128 stands for zero in the data rows.
Some points:
[163  79  93  93 141  93 134  82 114 101 166 167 171 190 169 160 142 116
 145  87 123 135 118 104  75 134  98 140 112 159 161 127 112 142 167 154
 119 103  81 156  82 141 117  59 111 149 135 103]
[145 105 183 150 136 112 170 146 124 155 227 123 207 148 139  95  95 118
 140 216 145 132  67  92 160 137 111 139 157 118  98 116 135  83  96 133
 125 156 115 135  94 135 161 115 144 118  77 127]
[ 91 134 123 135 154  99  90 153 106 130  84 111 154 129 123  84 113 138
 136 131 149 161 101  85 101 162  64  97 109 136 242 105  90 107 149 162
 180 146  90 125 122 154 115 170 137 123  95 163]
[ 92 122  83 148 141 142 130 136  89 133 154 155 131 158 177 130 129 132
 149  88 162 150 145  33 126 114 114 132 195 152 132 135 124  96 139 100
 134 115 138 132 120 167 163 171  73 149 100 140]
[153 134 118 172 127  65 121 118 156 164 179 156 139 132 138  91 158 111
 176 116 118 169 126 169 161 173 146  47 132 157 150 122 169  57 141 100
 111 103 131 124 133  87 115 136 170  90 162  92]
[112 168 106 117  95 203 149 166 164  63 169 174 144 124  97 129 148  63
 114 135 127 147 129 164 109  89 108 122  88 127 131 124 128 147 176  70
 177  60 105 119 107 144 164 126 108 103 125 129]
[147 177 136 188 111 160  93 134 192 121 129 185 131  86 108 151 130 131
 147  97 157 154  94 128 149 158 162  88 151  76 120 245 130 165  92 199
 119 150 127 116  91 129 112 145 126 169 110 129]
[101  56 126  67  91 108 114 149 137 149  90 122  78 162 142 149 185 179
 190 152 117 172 168 170  84 139 164 179 159  75 156 171 141 124 189 143
 108 133 124 157 147 132 165 109 131 195 130 117]
[151  83  90 108 136  91 138 147 168 181 177  79 117 118  71 155 158 130
 154 117 115 108 147  65  87 116  95  89 155 123 170 118 125 151 139 147
 110 154 114 116 115 114 196 150 136 105 158 145]
[154 196  76  66 215  94  83 114 157 115 174  96 166 104 134 165 111 109
 109 134 158 127 152 133 137 138 136 149 164 157 174 129 147 104 113 126
 101  94 115  92 101 144 131  81 124 178  84 122]
[158 146 182 135  77 118  82 135 151 112 149 159  56 172 119 128 109 140
 146 192 148 111 131  92 188 120 105 166 115  93 180 139  76  95 121 103
 132 121 125 104  98 132  86 114  87 138  88 153]
[127 124 185 117 141 105 141  74 114  98  65  94 170 114 165 112 130 100
 193 129  81 131  93 161 186 110 100 119  92 129 127 170 176 176 122 151
  70 143  83 143  86 102 175 176 146 156 149  98]
[217 131 186 162 131 183 151 154  90 193 122 128  91 119 168 128 105 138
  93 114 102 125 166  81 152 137 176 193 125 184 155 160 154 102 143 155
 162  97 136  77 137 139 122 134 156 116 138 109]
[109 124  85 105  92 128 115 157 128  80 150 177 140 198 121  94 130 110
  75 155  72 128  97  85 197 164 159 160 187 125 123 121 114 188 118 147
 134 135 183 193 136 112  66 129 174 128 158 112]
[148 119  83 115 177 145 130 160 103  99 100 173 164 150 162 119 129 153
 139 148 157 132 156 137 169 113  86 113  88  85  87 120 129 128 144  98
  95  93 177 112 162  51 131  97 170 130  88 147]
[199 100 101 173 119  57 161 136 171 124  93 132 125 109 147 121 136 142
 125 156 133 136 118 149  63 118 193 144 110 115 119 203 123 164 181  79
 120 147 165 188  99 152 129  52 146 122 135 220]
[139 141 160 113  77 157 192  67 193 138 139  63 160 132 130 126 105 156
 136  99  99  87 129 147 145 110 154  80 145 141 136  82 117 132 183  95
 168 131 101  92 125 113  65 139 124 147  87 159]
[194 106 150  72 147 119 154 115 160 163 157 156 125 102 181 127 127 167
 126 121  97 115 159 142 157 134  73 162 123 134 109 129 177 139  82 166
 165 119 142 168 132 113  82 122 143 101 132 121]
[140 127 139 100 167 151 135  67  90 104 125 129 120 194 146 180 148 103
 159 136 153 177 100 125 150 146 168  93  83  15 132 156 166 114 149  79
 193 148 142  68 149 133  95 143 169 107 165  87]
[ 91 143  97 124  81 121 169  98 142 151 119 174 148 134  85 120 207 106
 145 167 118  57 175 104 103 174 131  80 119  99 170 125 135 103 115 177
  86 117 119  66 135 157 113 130  95  98 111 106]
[134  88 141 141 104 113 131 134  74 130 124 163 145  96  71 147  96 119
 108 103  86  78 112  96 164 131 136 172  56 134 139 109 131  96 113  64
 132 161 104 121 176 160 133  94 119 171 142 123]
[109 173 146  90 100  78 159 109 143 175  94  59 112 181  68 140 146 117
  39 161 161 166 134  85 159 169 136 167 136 137 149 126 141 131 138  82
  76 103 132 130 102 119 152 141 121 133 176 156]
[158 146 194 120 141 128  57 109 108  95  88 154 124 176 123 135 114 141
 113 123  91 120 154 151  65 151 154 115 151 167  98 117 119 118  95 106
  53 113 120  72 153 115  90 101  81  80 114 119]
[132 122 142 153 106  29 102 163 109 110 117 117  91 122 193 171 133  82
 128 104 176 114 165 120 147 100 161 122  95 156 169  59 101 174 152 184
 112 133 128 104 143 171 130 150 177 118  96 119]
[145 112  85 156 100 108 162 128 111 128 103 155  66 174 147 165 113 104
  60 137 101 143 101 180 108 135 110  48 110 150 101  96 117 128 108 115
 148 128 100 166  89 156 145 190  78 123  91 101]
[ 95 130 168 151 162 180 164 116 125 135 114 145 120 156 145  95 148 196
 140 159 141 137 107 138 133 111 163 106 106 195  75 111  80 146 136 119
  88 173 181  81  84 102 157 149 136 100 131 149]
[120 113 124 121 181 147 152 180 147  76 117 127 153 144  74 145 181 137
 166 145 106 157 156 176 153 110 149 177 148 191 190 175  41 106  81  94
 127 157  80 166 139 157  75 181 125  93 101 114]
[ 90 141 117 116 169 119 194 192  92 133  80 119  95 120 100 156  75 159
 142 161 144 119  87 132  48 185 132 123 176  95 126 103 161 102 125 143
 120 157 116 109  42 157  77  61 152 157 182 105]
[ 39  91 116  94 172  80 105 130 105 144 116 130 124 122 112 110  31  69
 158 178 117 120 147 141  87 147 171 121 104 151 140 181 138 172 179 169
 154  63 148 138 109 117 129 101 128  75 105 130]
[ 77 130  82 138 104 159 113 117 103 104 149  61 116  71 134 171 155  74
 113 108 172 128 176 126 158 111  61 141 132 102 133 138 136 178  99 125
 101 153 156 117 110 139 104 112  84 109 144 134]
[148 164  74  99 110 170 185 117  99 150  84 155 145 123 147 150 140 110
 164 171 143 113 163  95  89 172 154 161 114 124 164  69 134 154  69 175
 105 155 103 174 112  78 129 175 122 129 169 200]
[178 134 139 130 160 144 118 150  78  83 182 100 124 117 148  63 181 212
 141  99  95  97 130 106 123 169 124 110 120  81 103 157 136 130 136 135
 161 121 108 128 126 116 131 163  88 126 148  84]
[172 130 152 137 137 124  84 110  91 139  99 190 189  98 111  77 115 121
 128 114 129 103 172 205 122 152 112 125 206  88 113 142 116 114 202 133
 160 129 137 115 103 133 134 195 175 140 157 162]
[106 145 130  75 141 163 108 174 169 166 135 129 101 119 162 164 120 143
 107 119  64 126 103 119 137 113 128 109  94 107  94  92 100 102 150 145
 120 106 124 161 140 185 100 154 109 100 181 196]
[104  99 129 132 134 115 169  65 177  56 145 133  55 131 145  94  61 135
 141 152 132 113 197 130 112 119 103 161 131 129  96 100 122 107 108 130
 142 145 105 104 117 161 124 168 148 145 109 110]
[ 96  59 157  71 154 114  90  91 133 146 159 114  67  66  78 141 141 117
 117 121  88  92 108 138 123 143 145 144 144  99 116 109  92 123  80  70
 173 130 150 112 131  78 131 127 133 132  84 182]
[114 170 184 172 128 132 158 135 106 111 178 131 170 102 176 196 126 104
 125 174 133 118 124 156 132 220 150 114 123  97 134 125 110 124 140 126
 133 138 118 129 179  76 192 131 148 124 139 116]
[136 156 157 112  92  91 117 109  83 138 109 145 155 125  89 112 156  90
 135 128 183 111 139  92  31 102 136 177  93 133 141 123 157 102 127 138
 167 106 144 179  76  82 110 150  79 159 126 126]
[149 149 162  63 136  95 149 205 112  75  91 177  73 111 100 160 174  80
 112 114 164  68 113 114 165  72 116  69 163 150 135 109 186 109 159 131
 133 159 142 123 123 101 159 140 131 153  85 149]
[109 136 165 126 144 121 143  99  89 107 135 131 120 153  72 166 152 105
 164 147 150 136 172 114 128  57  93  58 180 162 106 153 108 122 107 139
 110 117 188 157 178 194 149 106 139 163 172 127]
[100 184  56 130 106  86 106 102 125 133 119 122  99 100 142 130 174 165
 126 163 154  84 138 123 126 124 101 136 135 196  90 160 149 110 129  69
 177 145  97 172 137 143 128 118 141  72 151  64]
[105 106 163 155 123 108 129 149 171 153 103 105 122 131 122 108 146 127
 190 105 107 143  74 102 136 135 137 179 170 130  90  75 234 183  80 124
 155 121 144 101 158 136  97 166 100  91  69 107]
[157 145  99 139 103  80 136 150 111 109  99  82 137 162  94 103  54  94
 150 100 183 101 163  94 160 126 155  77 169 117  72 153  82 149  78 109
 163 129  58 134 166 115 136 134 112 120 169 132]
[160 149 140  98 150 107 190 157 153 132 108 147 143  89  68 108 168  92
 139  65 150 158 154  97 129 169 105  88 116 139 128 118 118 144 149 156
 145 150 168 125 132 209 127  92 106 113 138 112]
[ 79 112 136 170 112 186 149 127 131 105 120 121 115 173 162 134 132 124
  80  66 133  86 105 152 115 144 104 115 164 160 205 184 175 110  73  86
 138 122 141 174 147 136 124 115 200 147 103 173]
[ 93 129 160 117  86 136 110 110 135 118 216 172  82 134 144 108  71 169
 152  91 125  95 123 144 109 144 144 126 102 175 157 115 147 159  92  96
  91 132 179 125 126 136 122 130 116 157 155 132]
[139 139 128  94 134 139 123 141 149 158 106 127 118 163 161  85  79 102
 104 124 144 182 132 160 102  96 123  88 118 109 120 119 140  92  43 131
 165 164 116 150 177 153 172 120 116 157 101 141]
[103 185 142 168 138 117  95 120 153  57 125 124 139 139 131 118 158 135
 161  79  50 132 106  76  66 131 113 123 149 116  96 118 120 102 121 131
 109 128 125 121 172  71 100  95 179 117 151 185]
[148  80 113 101 117 144 135  88 101 123 115 164  99  69 132 137 142 152
 106 117 178 175  41  76 117 127 108  98 160 136 117 159  58 144 126 135
  87  52 113 100 131  67 102 137 183 120 122  97]
[180 161  90 100 112 164  66 136 120 146 169  96 136 125 119 112 124 101
 151 196  90  94  68 140 107 133 142 105 107 119 122 163 167 151 161 145
  82 175 141 119 154 148 143 196 182 162 107  90]
[121 137 174 143 143 164 125 140 140 138 104 151 147  85 158 173 110 135
 132 186  83 174 147  86 133 119 115  93 163 108 149 157 138 126 167  88
 125 151 167 174 152  42 114 106  65 109 108 104]
[147 122 131  93  93 179  76  79 128  75 108 150 122 134 117 119  91  90
 156  93  87 168 119  91 144 220 147 164 130 150 108 113 108 104 157 143
 125 207 183 147 117 143 178  93 139  95  90 128]
[157 139  93 117 142 104 127 114 112 152 123 100 131 122 144  77 130 108
 125 130 139 138 156 137 132  64 154  93 113 116 206 125 158 118 114 136
 121 200 164 114  75 106  91 105  89  80 171 146]
[154 116 133 173 194 104 126  65  97 135 107 100 136 136 148  93 212  66
 109 133 107 126  84 157 139 140 124 183 133  87 114 167 111 131 118 128
 120  86 173 102 100 130 145 171 122 165 139 156]
[ 47 194 142 163 128 111 130 134 123 188 128 140 102 121 110 111 138 112
  85  88  51 152 182  96 134  95 102  95  90  69 127 146  94 139 104 146
 115 125 116 156  95 137 146  98 155 137  83  81]
[154 154  95 213 125 142 114  78 169 150 108  95  87 108 141 153 125 162
 165 120 149 119 112 132 146 133 121 162 123  98 122  46 132  97 143 143
 148  98 168 186 137 128 151 130 122 127 115 113]
[104 130 156 136 149 154 105 148 185 164 143  98 152 185 115 161 161 104
 115 102 145 103 145 135 112 123 110 151  50 182  57 136 104  78 132 168
 165 125 120 126 142 125  65 146 144 177 122 139]
[ 69  89  78  93 109  83 139 139 120 112  92 146 168 119 168 104 161 179
 147 117 165 120 102 150 162 159 187 126  96 114 113 175 128 132 135 155
 102 138 124 104 110 118 118 101  76 147  98 168]
[ 85 153  93 121 134  64 143 132 137 150 145 214 176 131  93 164  91 192
 116  85 155 167 159 106 140 106 107 180 109 134 147 125 167 160 141 103
 136 172  90  83 142 120 157 168 139 133 151 149]
[146 110 137 130 129 105 151 141 114 137 135 115 190 120 179 151 118 103
  73  93 123 134 116 190 102 112 112 174 183  41  89 130 114 140 174 110
  64 161 158 124 105 133  80 188 125  91 118  69]
[109  84 176 169 130 168  40 123 156 140 131 193 108 116 134  85 162  92
 117 211 137 132 116 148 151 119  99 130 139 120 133  64 143 166 133 132
 139 151  70 121 150 131  97  50 112 138 200 148]
[158 119  92 160  98 172 135 177 142 121 125 125 115  98  84  87 143  87
 164 122  96 186 130 167 122 121 144 145 125 142 117  96  82 131 105 111
 138 124 155  80 104  39 145 109 149 199 143  68]
Along one direction, these points spread out more than along any other. Take the direction at right angles to it along which they spread out most. Go by this last direction. For each point below, how far along it does it lie, from 0 to 99? 50 is the average, and the first point above lies past it. One standard deviation of the points above along it is 16.
[ 90 132 145  90 120 105  84 166 110 139 148  86 156 144 198 149 169 104
 158 100 141 107 127 132 119 104 230 145 162 118 131 112 115 126 139 137
 151 120 115 124  66 127 169  70 109 123 155 142] -> 66
[114 132 143 138 125 134 157  98 137  86 107 134 155 107 111 106 139 181
 113 151 112 138 132 130 138  61 201 141 129  82 156  76 139  91  86 165
 106  67 123 178 152 171 108 115 153 130  94 110] -> 43
[113 113 101 158 171 131 132  79 108 103 155 124 106 116  92 114 132 125
  37 115 140 154 132 135 149 109 184 104 145 176 129 112 155 129 197 198
 136 169  76 165 181 102 116 142  67 168 102 123] -> 47
[141 129 121 104 114 108 106 135 164 129  52 132 200  99 168 124 123 169
  93 176 102  99  79 125 138 154 116 102 156 122 169 136  91 159 109 114
 163  94 194  90 162 147 147 148 108 185 173  60] -> 59
[106 115  97 146 156  97 173 161 142  98 160 102 115 118 173  60 133  93
 109 152 153 130 123  98  56 130 143 147 116 122 146 149 124 159 146 135
 102 123 114  79 198 155 118 133 100 154 125 164] -> 60
[115  63 128 118  78 161 132 118 171 159 117 121 182 158  87 117 115 138
  87  91 161 116 105 170 122 107 116 128 119 125 143 146 128  82  96 173
 125 139 141 127 167 115 160  81 125  89 117 111] -> 43
[123 104 100 145 143 167 108 146  99 183  92 123 166 156 109 111 151 115
 146 114 150  97 182  93 147 140 124  55 121 133 124  98 142 170 153  53
  94 132 105 166 110 141  77 119 134 166  70 110] -> 50
[150 141 101 148  91 131 137  98  54 194 151 126 136 141  95 177 102 149
 193 130  70 141  66 180 143  67 105 147 146 140 125 124 122 156 108 175
 155  96 118  95 172 142  88 101 130 132  96 177] -> 41
[134  68 104 152 112 118 114 168 144  92 135 133 120 121 128 155  90 110
 130 115  54 143 140 130 175 157 134 105 121 132 120 121 168  45 105 142
 120  74 129 107 106 144 114 142  78 142 156 190] -> 37
[159 128 199 108 129 138 108 143  75 144 180 144  95 108  90 103 132 150
 151  93 174 170 100 185 134 193 144 117 109 105 131  93 140 155 106 106
  94  86 110 194 157 140 131 157 115  99 127 135] -> 44
[100 151 113  93  94 160 158 123 159 162  80 157  80  97 177  69 115  63
 145  89 135 115 101 119 172  79 126 160 138 138 118 160 100  69 150 101
  97 124  63 155 164 150 118 119 138 111 133 115] -> 37
[141  94 108 173 179 176  93 121 168 105  77 129 153 135  79 153  84 153
 105 110 142  82 112  97 130  71 168 128 113 109 129 114 153 124 103 115
 129 111  92 152 118 152 194 137 142  85 119 107] -> 40
[132 176 114 160 145 156 159 149 141 141 111 116  79 193  99 102 108 165
 130  81 128  70 103 199 178 146  85 165 160 102 172 112 116 134 155 166
 136  94 126 125 164  99 152  71  91 100 110 118] -> 38
[122 142 110 114  49 151 114 137  74 101 122  84 144 104 135 116 170 180
  61 149 119 197 189 143 132 129 107  96 139 166 105 135 159 134 104 133
 163 129  74  97 109 164 157 107 163 121  83 158] -> 43
[152 126 175 135  67 115 118 145  98  91 136  51 141 106 129 127  98 155
 137 148 149 127  97 135 142 119  78 147  97 141 117 134 155  69 170 182
 109 116 154 139 151 102  94 152 122 116 157 110] -> 48
